(in the rows, 128 means zero)
One turn moves each row of this set onto another row. After a few examples, where does it send each row asked below?
E: [135 156 139 139 134 146 118 150 103 132 106 144 129 129 133 159]
Z: [141 158 142 130 126 152 118 147 104 134 103 130 146 122 115 153]
H: [142 148 112 137 131 177 146 157 113 134 125 138 132 104 116 121]
W: [130 172 120 154 150 154 129 133 112 145 123 126 148 144 117 146]
Q: [136 145 103 130 140 167 155 154 120 123 112 139 133  99 127 135]
M: [108 135 134 159 140 130 145 154 123 122 128 151 149 103 124 139]
D: [124 134 124 166 131 154 134 141 139 140 128 153 150 100 128 134]
U: [152 133 132 145 157 135 123 142 144 143 122 146 133 112 123 136]
V: [138 152 132 139 149 141 141 141 123 151 110 118 155 146 107 139]
R: [112 130 124 168 140 135 133 158 139 136 108 153 145 115 112 140]
T: [135 189 125 149 152 146 146 151 111 129 116 137 141 107 108 118]
L: [128 166 129 144 142 135 159 153 103 133 116 134 142  93 124 115]
P: [128 145 118 167 143 151 134 146 114 154 111 129 140 149 117 139]
B: [123 175 112 139 148 135 137 156 102 127 101 138 130  94 123 135]
Y: [152 133 133 145 165 133 137 149 140 120 118 139 141 113 110 137]

R goes to W
M goes to P
U goes to Z
Where do these go?
B goes to D
Y goes to E

One turn moves each row of this set onto another row. After a few examples, where does it send each row asked below?
Gis: [148 122 111 154 122 159 108 124 137 121 133 144 122 111 157 113 130 137
 121 134]
lebeg: [161 114 101 143 109 120 138 110 129 137 121 122 141 158 129  94 118 131
 136 126]
sudo: [142 122 103 144 136 177 131 117 139 122 132 137 137 114 145 102 120 137
 145 117]
Pitiz: [144 123 101 142 143 173 130 113 148 125 135 142 137 114 144 102 130 132
 145 120]
tiz: [135 140 124 126 145 151 135 130 155 145 120 125 130 151 118 115 114 126
 123 127]
kupo: [143 115 115 141 136 163 126 122 136 123 136 142 137 124 151 105 161 124
 136 137]
Nek: [139 135 119 142 115 155 140 132 175 124 137 132 138 141 130 115 119 135
 115 138]
Faru: [154 127 107 149 129 151 112 126 143 124 139 152 114 110 150 112 138 135
 122 134]
nemam: [171 119 108 146 111 123 138 109 131 136 120 124 139 158 133 102 116 118
 136 119]
Luzar: [147 136 106 146 109 160 127 113 131 154 111 106 127 132 133  88 118 122
 146 114]
veneb: [123 134 113 124 114 141 138 122 136 134 113 126 118 138 108  98 128 135
 150 101]
rer: [138 130 125 140 114 152 141 135 170 124 138 132 140 146 131 116 133 131
 113 144]
viba: [131 142 111 140  99 135 119 122 140 125 116 145 103 125 118 113 126 139
 137 105]
lokad: [139 142 127 133 137 142 121 134 157 144 120 128 121 147 125 121 115 128
 110 135]
gule: [163 114 104 146 104 114 131 112 128 137 121 124 136 157 133  97 122 131
 129 131]
velo: [163 118  99 147 106 117 131 109 133 138 120 124 136 153 131  97 111 135
 131 126]
loras: [145 128 119 145 103 151 124 122 119 153 113 106 126 140 138  92 147 114
 138 129]
mudo: [125 128 125 128 102 126 124 132 126 132 115 130 111 143 118 106 153 129
 133 120]
kek: [173 121 108 150 108 121 133 109 133 136 120 126 135 155 136 105 112 120
 132 120]
dere: [136 131 121 137 119 158 149 132 171 124 138 130 145 146 127 112 127 131
 122 137]
Sazi: [149 127  98 139 143 169 135 118 145 126 137 146 128 113 137 101 126 135
 145 117]
rata: [172 119 111 148 108 119 133 112 129 135 120 125 136 158 136 104 120 118
 131 124]
vigek: [135 135 132 127 140 144 131 136 148 144 121 125 129 156 123 118 132 121
 116 138]
rit: [125 136 112 129 108 146 139 120 133 125 116 138 118 135 110 105 137 132
 154 100]
rap: [149 125 108 152 131 158 109 120 148 123 135 148 123 110 155 112 137 134
 124 134]
refop: [128 132 122 134  97 133 125 128 127 124 118 142 110 137 119 113 155 129
 138 116]
Vez: [140 111 118 142 129 167 129 126 124 121 134 137 139 126 151 105 156 126
 137 135]
Geka: [147 116 114 136 137 160 134 127 130 125 140 145 131 125 143 103 163 124
 138 135]
pizu: [151 137 112 154  98 146 108 120 130 153 112 111 114 128 143  98 124 123
 127 126]
pidi: [131 140 113 136 102 127 113 126 142 133 113 133 102 128 119 108 120 141
 129 109]

sudo goes to Gis
rer goes to dere
Where do these go?
vigek goes to tiz
pidi goes to mudo
velo goes to gule
loras goes to Luzar
refop goes to rit
kek goes to rata
Geka goes to Sazi
rap goes to kupo

One turn moves each row of this set onto another row. After a few examples, where does it send each row asked below?
fus: [139 128 152 127 139 123 131 119 119 137 117 141 117 125 141 140 120 125
 131 130 144 155  95 113 109 139 130 118 154 150 122 127 127 114 134  76]
begeg: [129 125 149 124 132 125 123 116 122 136 117 139 114 119 140 138 118 130
 116 130 124 157  96 115 111 137 130 125 141 149 117 123 126 120 135  63]
tes: [130 128 136 137 111 117 142 111 123 120 120 142 146 123 132 143 109 132
 130 156 111 101  98 127 147 132 139 107 154 122 132 132 130 125 145 109]
zan: [155 131 134 142 100 136 118 102 101 122 127 137 113 134 114 136 140 119
 110 131 126 135  84 137 133 130 119 120 151 155 116 119 118 128 151 137]
Rabab: [145 134 149 124 124 128 129 108 113 132 113 140 116 122 133 144 124 127
 113 134 136 153  88 122 127 140 131 118 143 151 121 122 124 114 137  61]
kidif: [136 122  94 122 113 113 108 122 119 152 127 150 121 129 142 136 125 123
 138 147 134 111  96 133 116 134 126 150 145 153 154 140 119 121 142 110]
mizo: [127 116 103 123 111 119 114 133 118 148 130 144 124 107 132 127 121 124
 133 153 137 106  98 144 125 126 129 149 140 154 137 127 138 111 140 106]
Mev: [152 121 129 139 123 126 138 140 105 172 123 132 148 125 154 152 116 117
 113 142 137 147 105 133 140 134 125 120 122 163 125 134 123 141 115 112]
kav: [130 116 135 136 112 133 106 118 104 130 129 127 114 122 120 124 128 117
 106 130 101 134  95 146 123 121 123 135 137 152 106 108 113 144 149 121]
Binol: [147 133 150 120 122 122 125 104 123 145 112 151 121 127 138 136 125 129
 115 131 134 157  88 111 115 149 131 119 144 138 128 127 119 116 134  72]
bafev: [133 120 126 140 113 126 136 127 101 167 124 130 140 132 151 156 116 124
 108 139 117 154 103 126 134 127 125 131 113 168 127 139 121 152 117 100]
derev: [151 121 140 134 124 128 117 123  96 137 125 130 124 127 122 121 132 104
 125 132 132 126  92 150 126 127 126 122 152 148 114 104 107 138 147 137]
Zaro: [129 116 137 113 128 117 136 127 119 129 111 149 118 114 143 129 139 134
 107 138 124 145  98 151 126 127 130 107 128 151 127 147 149 142 121 148]
numap: [117 126 134 140 114 114 144 107 120 117 122 140 140 133 134 147 108 134
 140 152 108 106 100 119 135 127 137 112 157 127 135 138 128 132 145 109]
guv: [152 127 132 144 102 132 146 127 107 163 125 138 145 121 141 153 121 128
 104 143 138 151  98 125 147 133 124 118 121 164 122 139 140 127 116 114]
sesur: [126 120 142 107 117 112 140 111 108 136 105 154 124 120 136 122 143 131
 107 140 122 144  88 150 128 129 136 109 123 143 136 142 141 148 120 142]
fite: [129 125 126 136 120 116 127 115 130 120 121 138 139 129 144 151 105 133
 124 152  95 105 106 127 142 134 133 112 149 125 134 138 115 138 147 102]
voga: [135 120 132 108 137 112 132 120 105 131 104 146 117 131 150 137 140 123
 113 137 125 142  95 156 128 129 132 107 128 154 140 147 124 158 122 140]
rezo: [145 127 154 117 137 120 127 119 116 148 112 142 126 121 140 130 120 118
 124 133 139 150  92 122 116 144 135 118 145 139 124 116 115 121 133  69]
mirum: [131 123 132 136 125 117 133 125 129 123 121 138 145 119 142 144 104 130
 130 155 107 101 107 132 144 133 136 107 153 123 129 132 124 129 145 108]
vuve: [139 122  93 122 102 120 103 123 124 148 128 149 120 114 136 136 124 129
 117 152 124 109  96 140 129 135 124 150 134 152 144 136 127 115 143 101]
totuk: [117 119 136 110 124 114 138 111 101 126 106 144 115 128 139 134 141 130
 109 138 115 145  91 153 127 120 134 114 121 157 136 146 135 158 122 132]
Lazef: [144 121 136 131 103 125 105 105 115 148 127 146 123 132 123 115 135 119
 108 127 107 138  89 130 113 138 124 132 142 132 121 115 105 142 147 138]
Peri: [143 123 129 111 125 120 129 119 116 125 106 149 115 122 146 140 142 132
  96 139 121 144  95 155 137 133 127 104 125 154 134 151 135 146 124 140]
Dof: [132 125 105 120  97 116 123 114 105 150 125 150 128 119 124 128 128 123
 135 154 143 105  86 140 130 129 133 147 140 151 149 128 132 111 141 105]
lada: [122 124  97 127 102 117 119 112 106 139 129 145 115 129 130 142 127 128
 139 149 134 112  90 133 121 123 127 152 143 164 150 140 131 118 143 103]
Sapi: [129 120 137 146 106 125 152 127 106 167 129 139 144 126 142 146 119 129
 122 138 136 156 100 114 125 127 126 126 127 164 124 141 145 133 113 121]
Zin: [133 124 134 137 100 120 144 114 101 178 122 143 148 137 145 144 122 125
 115 138 125 156  95 114 126 134 130 130 118 154 136 139 124 147 114 112]
raku: [135 119 136 145 115 129 114 116 115 130 134 138 112 134 125 128 133 121
 126 123 120 142  95 123 105 127 117 129 158 151 114 124 122 134 147 149]
mipu: [125 127 129 135 118 111 134 107 124 125 119 143 142 138 142 147 108 130
 135 150 102 107 101 120 134 135 136 113 154 122 142 140 113 140 145 108]

raku goes to zan
Peri goes to voga
Where do these go?
rezo goes to begeg
mirum goes to fite
Dof goes to mizo
guv goes to Mev

One turn moves each row of this set onto another row. After a few examples, where does it send each row asked below?
muri: [114 104 139 144 131 128 146 129 130 133 133 116 119 130]
Gaz: [128 129 119 140 139 164 131 122 149 130 128 136 131 133]
Kop: [131 152 139 120 116 141 129 135 112 128 137 125 133 138]
Zunit: [133 138 111 117 139 125 116 133 145 121 149 148 131 126]
Mube: [127 112 129 132 123 112 141 125 138 135 115 107 116 145]
fozok: [134 127 112 138 135 165 124 114 147 132 127 130 132 132]
Zison: [133 151 143 124 112 140 127 134 112 124 135 126 131 144]
zev: [143 130 124 131 124 118 110 120 146 111 139 152 126 143]
rufe: [128 111 116 126 122 114 136 122 137 140 118 101 119 138]
Fum: [115 106 123 131 135 131 140 128 125 143 136 107 125 119]
Lidi: [120 114 128 130 129 114 149 134 141 137 119 109 115 139]
tef: [137 149 138 123 109 139 122 128 111 126 134 122 133 144]
lakik: [125  98 137 147 120 124 133 115 127 132 126 111 119 137]
Zaka: [132 124 106 131 136 124 100 132 120 144 124 149 117 118]
fivar: [124 131 117 118 120 120 127 113 133 129  94 146 125 128]
veti: [138 125 117 143 130 161 121 110 147 126 123 133 130 139]
Vapoz: [133 138 149 149 132 127 136 145 125 127 143 135 136 127]
fefa: [117 134 119 116 128 122 135 123 135 130  99 150 126 122]
fipa: [122 134 113 112 126 123 128 118 132 133  98 146 126 120]
dusut: [133 136 127 128 136 121 122 135 150 113 145 156 126 137]
bal: [121 132 125 122 123 121 132 118 135 127  94 152 123 129]
Satif: [124 127 119 135 142 125 113 145 125 141 126 157 114 119]
dubip: [148 132 147 155 114 122 118 123 120 124 134 129 135 139]
les: [138 119 117 142 127 120  97 126 122 137 117 153 114 130]
zamo: [129 122 130 146 135 120 112 137 126 133 119 162 110 131]
vos: [150 134 121 139 118 127 109 120 115 136 139 117 142 124]
rof: [145 133 107 120 127 122 104 117 142 121 143 143 131 133]
baguf: [132 126 126 146 135 163 128 116 149 125 125 138 130 140]
zimu: [127 101 119 135 123 128 127 113 123 139 129 103 125 126]
Kisid: [135 151 133 118 112 142 124 132 110 129 136 121 134 139]
vusiv: [121 115 118 122 130 117 143 131 138 142 122 103 119 133]
voku: [134 141 124 132 135 132 127 141 117 139 148 122 142 113]

zimu goes to Fum
Kisid goes to Kop
Where do these go?
Mube goes to rufe
dubip goes to vos
baguf goes to veti
dusut goes to zev
les goes to Zaka
fipa goes to fefa

One turn moves each row of this set onto another row. After a few examples, where does it send each row asked below?
lufis: [160 142 122 122 124 140 113 119 126 108 116 141 133 135 111 138 106 136
 122]
Suvu: [141 136 145 139 140 128 137 135 108 131 133 167 135 122 158 124 146 129
 127]
guf: [161 127 128 119 128 129 121 120 115 114 151 139 145 120 117 120 105 138
 117]
nivem: [161 129 123 115 126 139 124 124 123 109 122 141 141 115 122 136 103 141
 117]
Doso: [154 136 127 127 114 134 101 119 124 115 130 137 131 132 111 124 104 130
 116]
muv: [143 118 139 148 150 140 142 132 118 127 123 146 144 132 151 134 157 120
 125]
rur: [126 139 129 150 146 132 108 124 110 128 130 163 106 147 134 137 144 134
 137]
sop: [124 129 129 139 142 140 122 126 127 131 118 164 125 119 155 150 137 126
 144]
gib: [140 121 131 129 150 124 132 136 114 119 132 154 162 125 148 143 153 115
 122]
vuded: [154 132 126 126 121 133 100 110 124 118 146 137 136 137 109 123 104 130
 123]
Desov: [124 119 112 135 153 132 112 125 124 118 123 145 139 140 140 166 145 118
 132]
fer: [130 117 131 161 150 133 110 126 110 129 137 138 116 149 129 127 154 125
 125]
Zozap: [157 142 121 121 128 142 114 109 131 112 127 141 141 139 111 141 107 129
 132]
Let: [128 122 133 156 143 124 131 145 110 125 146 137 131 113 134 119 149 110
 129]
seda: [121 121 128 150 151 139 115 128 125 126 118 145 131 126 129 147 151 110
 148]
nidu: [132 126 126 144 132 113 121 142 110 123 157 134 142 130 145 127 144 107
 110]
lum: [163 135 122 116 132 140 134 118 126 109 135 139 148 122 123 139 104 136
 125]
sefar: [126 134 116 146 147 119 104 130 107 116 145 142 124 156 120 140 151 116
 122]
maf: [161 128 132 118 122 130 112 124 116 113 133 143 142 120 117 116 107 138
 110]
dotel: [125 137 132 154 127 121 118 138 109 132 150 149 110 123 147 122 136 121
 127]

seda goes to fer
nivem goes to lufis
Where do these go?
guf goes to lum
sop goes to rur
sefar goes to nidu

One turn moves each row of this set onto another row. After a few examples, where does it send each row asked below?
lonin: [125 104 117 107 109 134 120 117 147 136 131 132 118 149 126 145]
Nuri: [139 145 125 119 100 114 131 113 120 137 110 132 121 126 127 145]
Bim: [154 123 156 120 101 129 124 125 141 134 113 126 134 104 136 131]
lar: [132 107 132 114 130 115 151 110 144 119 123 113 131 122 142 115]
non: [145 123 152 129 114 130 149 120 149 117 128 121 139 112 123 113]
pabom: [163 125 124 117 141 142 152 111 136 129 130 142 130 133 134 111]
Beduf: [117 132 145 122 126 148 126 122 147 140 141 159 134 126 131 124]
suk: [156 120 129 131  95 128 147 139 146 154 128 139 117 144 143 130]
tarim: [141 107 136 105 117 114 127 115 136 136 107 119 125 114 155 133]
saziz: [139 128 139 135 121 153 146 102 157 149 126 141 121 111 125 120]
Lodat: [118 126 113 142 135 141 139 132 120 137 120 128 118 118 135 119]
Rol: [112 116 116 112 120 152 143 115 157 129 132 144 135 133 130 134]
Bigaf: [141 115 119 116 118 129 151  95 114 141 109 139 132 137 139 130]
rimot: [147 132 137 113 117 120 114 132 148 160 115 147 128 125 131 111]
Sar: [132 121 124 113 117 114 118 134 130 125 115 123 131 156 145 132]
fuf: [131 125 116 114 109 145 147 146 132 137 108 132 104 133 147 123]
zemep: [143 121 125 159 122 124 139 126 134 155 140 135 131 128 131 126]
lobu: [131 120 147 117 116 130 104 124 137 146 141 146 116 141 127 135]
Kopa: [161 156 130 120 123 127 132 130 142 125 131 135 119 123 122 127]
Dazu: [124 117 126 135 122 147 150 105 139 114 124 118 124 142 139 142]

non goes to lar
rimot goes to saziz
Where do these go?
lobu goes to Beduf
Kopa goes to pabom
Lodat goes to fuf

